One turning vector, and how many steps it has turned
The counts run from 0 to 201.
[173 122 112 149 122 125  90 150 101 137 112 114 126 135 134 150 103 138
 119 109 126 123 111  95 111 120 103  85 116 149  76 115 181 152  99 123
 127 112 109 124 192 153  97 131 112 151 103 156 147 146 143 111 144 147
 108  59  93 132 102 122  82  69 109 124 107 196 159 141 144 132 167 144
 157 175 107 136 113] -> 197
[162 107 108 118  88 156  76  95  94 175 119 114  98 127 117 187  91 175
 100 158 145 131  98 149 160 136 121 144 153 128  68 113 140 132 155 137
 124 131 138 117 126 134 171 110 102 131 118 128 116 116 161 151  92 148
 127  82 148 151 151 118 141 120  82 108 142 136 145 137 130  86 174 148
 152 170  98 169 130] -> 164
[176  98 131 136 115 110  59 130 117 159  59  95 119 105 137 148 110 174
 122 169 135 134 101 133 121 136 125  94 162 138 104 146 154 129 139 135
 120 153 156 116 193 159 152 129 117 160 123 109 113 145 146 112 108 118
 143  96 139 175 110 102 115  96  84 105 125 171 177 120 165 139 157 152
 139 151 112 114  99] -> 99
[172 122 135 160 123  96  97 138 116 167 120  65 116 103 166 187 114 151
  80 135 135 107 111 190 140 120 167 101 138 116 110 128 147 119 164 135
 116 108 110 134 153 160 171 138 114 157 154 142 101  80 151 149 102 108
 122  77 136 159 139 119 135  98  97 138 136 170 147  91 108 112 171 123
 128 160  83 136 118] -> 39
[187 125  76 137 151  97 130 158  99 198 132 111 133 127 118 155 113 131
 137 119 149 126  88  78 103 131 127  78 103 128 104 125 155 145 125 107
 155 121 128 169 178 137 123  98 109 149 122 118 160 120 131 124 118 155
 101 117 127 141 128  75  90  84 178 114 107 167 137 156 128 122 160 109
 163 184 124 157 158] -> 111
[160 114 121 119 143 112 112 159 106 166  95 102 123 111 133 167 107 156
 128 165 125 139 122 145 144 137 132  91 168  91 107  76 131 130 137 120
 158 122 111 118 130 146 120  99  64 119 126 141  78 101 110 128 136 161
 151 107 150 184 124 100 131  76 146 102 129 180 163 109 130 143 170 119
 196 145  94 154 129] -> 61
[183 133 160 123 130 130  91 131 133 144  81 122 124  76 170 125 106 171
 119 145 136 116  93 142 143 138 132  94 142 136 106  99 148 150 135 120
 124 124 115 141 129 145 126 137 116 125 139 116  93 140 141  73 106 123
 134  46 106 168 118 118  78 107 128  92 119 160 155 141 147 114 153 149
 140 178  82 124  89] -> 182
[179 160 125 119 182 136  93 155  78 162 131 141 123 100 127 155 129 184
 116 139 115 119 129 160 154 109 155 124 120 122  97 102  92 141 147  97
 151 127 141 140 124 110 110 101  65 157 110 119  83  80 139 134 111 164
 140 114 167 193 140  90 113 108 101  97 142 129 144 147 138 107 183 131
 143 158  92 175 146] -> 66
[211 151 101 137 131 149 102 156 116 182 136 133  98 149 123 157 126 178
 132 101 119 138  82 134 126  85 165 135 134 104  94 124 148 165 127 100
 152  82 122 130 130 140 148 120  75 189 112 139 128 101 145 131 127 155
 125 132 152 130 169 116 118 102 131 103 146 145 130 159 113 112 178  98
 157 167  80 166 152] -> 74
[147 125 131 140 164 119 125 152  76 197 119  74 159  95 137 165  92 167
  68 158 164 102 114 151 121 155 142 117 159 121 108 107 117 141 139 136
 157 128 131 147 174 146 146  85 133 179 131 132 115  90 124 132 112 133
 124 138 140 143 123  78 151  99 128 130 110 160 159 104 108 107 158 146
 164 208 133 164 141] -> 126
[177 125 101 141 125 125  74 163 121 173 128 126 116 116 111 150  79 135
 146 163 118 154  93 136 143 153  97  88 137 100 120 112 206 133 124  98
 125 128 107 101 179 146 155 147 107 123 129 134 168 151 110 126 129 124
 114  95  93 147 145 117  68 107 111 112 128 168 156 151 137 128 140 138
 158 147  95 112 116] -> 18
[190 128 127 126 102 100  86 109  92 178 145 122  81 106 115 175 130 135
 117 144 121 151  99 131 161 132 131 106 120 134 110 145 180 121 137 108
 133 130 127 154 193 144 168  90 107 138  75 124 123 129 131 149  85 143
 118  88 102 145 177 116  85 141  99  97 117 168 122 125 103 112 168 147
 136 141  79 134 142] -> 105
[204 125 119 139 135 160  90 156 109 159 103 137 106 112 115 170 103 150
 134 119 104 120  91 132 145 156 136 116 120 147  87  88 152 156 119 100
 146 126 119 138 145 138 130 118  82 152  99 116 149 115 100 147  99 166
 119 120 122 142 166  92  87 151 150 136 137 130 115 174 133  83 132 143
 173 167  90 159 128] -> 170
[173 165 111 161 151  98 102 180  88 176 148 104 132 114 142 164  66 100
 103 142 138 133 110 158 132 130 128 102 139  78 140 110 191 143 125 112
 142 128 116 120 162 143 155 124  75 133 158 159 127 123  96 140 113 129
 113  93 133 136 145  95 115 121 131  99 129 172 138  94  99 113 168 105
 155 151  73 142 139] -> 120
[180 161  88 146 121 122  61 148  75 179 154 102 140 124 135 134 133 155
 111 109 127 158 115 104 117 104 155 105 126 123 105 145 132 130 147 113
 131 111 134 135 168 171 124 114 120 159 143 141 122 130 175 116 145 144
  98  87 145 166  95  87 121  90 111  82 130 174 148 107 140 119 188  99
 133 173 123 161 128] -> 199
[123 116 139 118 150 122 125 120 143 154 136 109 118 107 120 160  86 184
 145 174 126 135  94 141 157 168  91 106 101 122  68  89 121 130 138 128
 135  97 104 145 135 126  90  83  89 147 105 100 114 119 125  89 107 123
 113  87  98 143 138 107  85  71 110 114  99 160 157 167 141 108 144 159
 168 183 118 149 115] -> 146
[176 143 153 144 143 106 124 111  78 171 121 126 104 107 155 135 137 161
  95 125 132 101 127 131 118 112 150 114 109 181  94 134 144 129 108 119
 115  98 141 167 194 147 143 102 132 169  90 105  97 102 166 111 103 143
 124  81 123 153 135 105  88 114  87  85 118 155 129 136 135  98 184 129
 110 175 109 161 138] -> 191
[151 129 133 120 150  92  97 155 136 180  86  98  85  61 143 142 104 167
 124 201 145 143 118 163 111 144 137  98 172 159 126 117 158 126 124 137
 149 125 159 121 187 150 150 118 106 184 135 109  99 138 133 140 106 125
 143  97 120 164 140  97 139 136 102 113 115 154 158 134 142 124 147 131
 178 153 116 134 126] -> 2
[187 127 155 129 140  95  97 139 113 164  91 111 101  69 170 153 110 149
  95 167 128 138 117 149 133 141 156  86 143 143 116 111 155 127 129 121
 144 127 149 149 157 147 151  97 105 129 128 116  63 116 121 133 101 131
 152  63 131 169 151  89 117 138 136  90 111 143 136 118 145 100 170 131
 136 153  81 136 127] -> 186
[139 129 107 152 141 123 125 176 110 195  93 109 103 168 135 177  93 177
 140 161 115 139  95 134 117 115 113 119 171 103 104 101 158 147 122 121
 134 126 128  86 156 162 158 131  81 172 145 107 118 104 130 138 121 155
 128 140 150 129 152 120 141  78 111 106 159 164 164 143 138 121 153  77
 157 143 109 162 169] -> 157
[181 140 134 153 138 160 111 139  88 128 139 101 138 123 127 133  79 173
  86 103 117  82 103 162 118 127 150  88  94 131  87 126 114 148 122 147
 116 104 124 134 169 119 100  95  98 130 111 148 139  61 132 114  99 134
 103 106 130 119 147 109  89  65  94 114  94 141 147 123 133  90 172 184
 137 187  88 140 104] -> 132
[135  91 106 137  99 156  76 145 105 174 101 119  93 131 113 191  96 168
 118 166 134 144  94 135 153 147 100 127 164 130  64  96 144 152 146 131
 127 151 116  95 141 143 137 109  72 152 109 118 143 138 112 144 100 152
 126  84 124 135 162 107 126 112 107 132 154 145 145 165 137 107 141 156
 177 173  99 165 144] -> 165
[151 117 131 135  99 126  97  95 147 176 156  68 118 108 124 154  79 188
 122 157 123 148  66 167 148 169 159 120 113  99  83 139 152 128 155 128
 134  88 113 135 145 168 153  93 110 165 128 130  90  92 145 136 120 131
 104 123 107 132 159 108 124  61  97 108 118 168 137 117 120 114 143 128
 156 159 126 145 112] -> 141
[140 120 132 133 146 138  90 126  76 184 118 119 115 105 130 165 109 205
 106 146 135 127 109 152 131 135 143 137 110 127  77 110 119 152 151 122
 153 111 169 131 151 151 143  96  77 171 103 113  89  94 132 165 102 154
 144 143 148 166 163  96 124  95  87  96 131 127 156 146 146 103 163 139
 131 162 130 175 151] -> 67
[164 127 147 101 137  89 103 139 135 166  98 119  80  81 146 157 103 169
 118 195 128 130 119 184 135 133 126  84 148 165 116 113 161 119 104 134
 129 110 136 124 180 138 156 123  96 142 106 136 122 123 138 141 113 146
 154  62 118 147 159 119 100 138  76 103 113 156 151 143 137 113 168 152
 161 144  92 130 117] -> 3
[155 118 107 129 140 103  93 116 115 201 126 110 154  69 119 123  92 166
 105 177 143 126  99 128 155 181 109 116 132 123 124 126 175 122 151  92
 137 125 122 135 173 142 168 137 151 153 117  94 136 133 144 115 115 119
  96 120  99 181 111 104  81 108 117 106 120 142 160 155 116 112 145 134
 140 191 123 165 135] -> 21
[162 144 153 138 130 115 126 134  76 174 139 115 125 129 118 170 105 155
  94 125 158  97 112 150 155 130  99  99 118 125 111 111 145 142 130 127
 111 145 100 163 167  94 152 117 103 103  95 115 162  98 101  87  84 132
 125  86 109 119 142 119  59  86 128  97 110 146 144 152 125 114 152 146
 129 192  70 135 139] -> 27
[143 154 147 140 146 123 130 145 107 151 123 130  69 142 142 174  93 168
 147 159 104 131 100 168 120 126  98  83  98 117  84  74 154 142 105 126
 119 131 122 121 142 133 121  92  45 102 121 121 112  94 102 133 102 137
 156  88 113 118 169 128  60  85  99 115 112 146 147 150 161 108 178 137
 161 139  92 142 120] -> 151
[179 135 109 166 139 136  93 171 114 150 120  69 136 135 109 157  85 157
 128 123 128 132  90 130  91 144 166  76 130 120 102 132 115 146 121 132
 151 122 133 125 194 158 104  97  90 174 145 142 134  86  99 139 118 146
 101 159 145 129 152  80 146  85 129 149 141 163 141 114 136 118 144 128
 164 166 123 124 126] -> 134
[189 102 122 119 146  86  79 123 104 155 119 122 112  65 135 144  98 144
 116 156 117 141 108 126 145 157 158  94 122 143 111 137 182 110 128 109
 148 107 139 152 184 152 152 108 117 149  77 118 117 129 156 128  99 135
 129  95 101 183 144  96  89 132  94 100  90 155 136 132 106 114 158 163
 152 141  89 131 122] -> 104
[188 136 121 121 143  82 123 124 103 185 125 129 116  86 151 166 135 134
 115 129 138 102 102 155 157 120 123  83 110 145 122 110 149 126 138 106
 118 122 141 166 172 116 134 128 129 153  87 116 145 116 159 129 108 130
 127  92  98 175 105 115  46  97 131 124  99 169 164 136 122 127 174 157
 154 163 105 123 140] -> 108
[176 145 114 117 189  92 128 166 119 191 106 121 102  96 134 151 136 171
 130 165 125 119 129 139 117 130 129  91 150 176 113 111 121 122 115 115
 142 111 129 142 194 124 106 117 118 199  93 114 155 137 148 100 131 166
 126 100 120 164 111 107 107 113 105 125 124 156 148 170 143 126 153 137
 163 177 122 160 140] -> 6
[154 137 177 142 123 117  86 122  95 157 116  97  82 100 164 158 126 150
  85 163 141 112 107 148 137 130 142 115 139 156  99 122 157 130 134 126
 128 144 129 153 184 158 167 104  97 133 110 121  79 135 127 126  77 131
 144  59 103 143 170 111  92 131  86  83 132 144 130 123 151  89 171 119
 123 151  73 128 128] -> 187
[199 159 121 151 167 129 107 174 142 148 149  99 134  98 128 142  99 167
 145 136  94 136  93 174 131 142 155  96 120  99 125 112 133 115 140 101
 139  73  99 131 143 143  92 130  80 175 139 133 115  97 130 107 144 114
  99 134 125 153 117 101 105  73 131 141 140 179 150 133 110 124 162 114
 164 165  96 136  95] -> 139
[183 137 128 121 122 114 117 100  87 185 128 122  84 134 104 155 118 173
  96 148 121 124 114 130 115 122 142 106 128 155  86 153 162 136 115 133
 117 102 141 157 184 132 156  85 127 151  92 128 154 103 180 129 118 169
 135  91 134 104 156 117 108 113  75  87 101 151 119 142 142  84 190 156
 141 175 122 158 129] -> 8
[228 152 115 160 124 150  95 158  95 193 114 114  99 120 121 171 136 153
 129 131 102 120  85 148 137 135 155 120 134 130 108 105 129 150 132  83
 133 132 135 153 150 137 152 120  89 149 126 118 128  90 117 168 116 165
 134 130 160 159 177  95 111 145 156 119 147 134 109 155 137  79 171 122
 156 164  85 152 142] -> 171
[195 159  96 144 136 121  72 177  86 144 153 126 140 134 128 133 117 124
 119 106 106 134 119 104 114  94 144  89 120 128  96 137 149 139 116 110
 120  99 109 129 171 145  95 122 101 146 114 163 148 133 147  95 141 150
  98  63 121 149 113 115  95  87 135 105 114 181 148 118 129 127 181 124
 141 176  93 150 120] -> 198
[165 161 142 138 132 110 120 137 113 177 153  68 132 116 147 179 121 153
 100 136 132 108 105 164 150 135 170 111 136 127 101 111  81 107 160 126
 117 113  98 159 150 129 108 100 118 174 133 117 114  93 162 115 108 125
  88  66 139 159 109  96 112 102 121 139 140 149 137 104 113  92 167 114
 142 210 105 152 122] -> 43
[185 151 109 132 111 129  87 107  94 177 129 125 108 137 120 134 138 175
 117 128 126 113 106 142 126 107 117  89 124 150 101 148 135 136 138 129
  87 134 145 122 184 124 135 134 137 139 117 130 180 105 178 115 113 138
 120  93 135 127 115 113  53  72  82  93 129 164 149 151 177 116 196 146
 131 178 128 131 104] -> 12
[170 128 134 162 147 129 120 139 119 170  95 108 130 124 151 133  97 163
 117 141  82 123  82 154 115 157 132  66 104 113 108  93 169 130 108 111
 142  83 137 127 161 182 119 105 106 126 155 111  78  68 126 154 141 137
 144 139 117 160 135  87 104  69 138 146 102 167 141 130 148 100 163 125
 176 138 131 148 100] -> 53
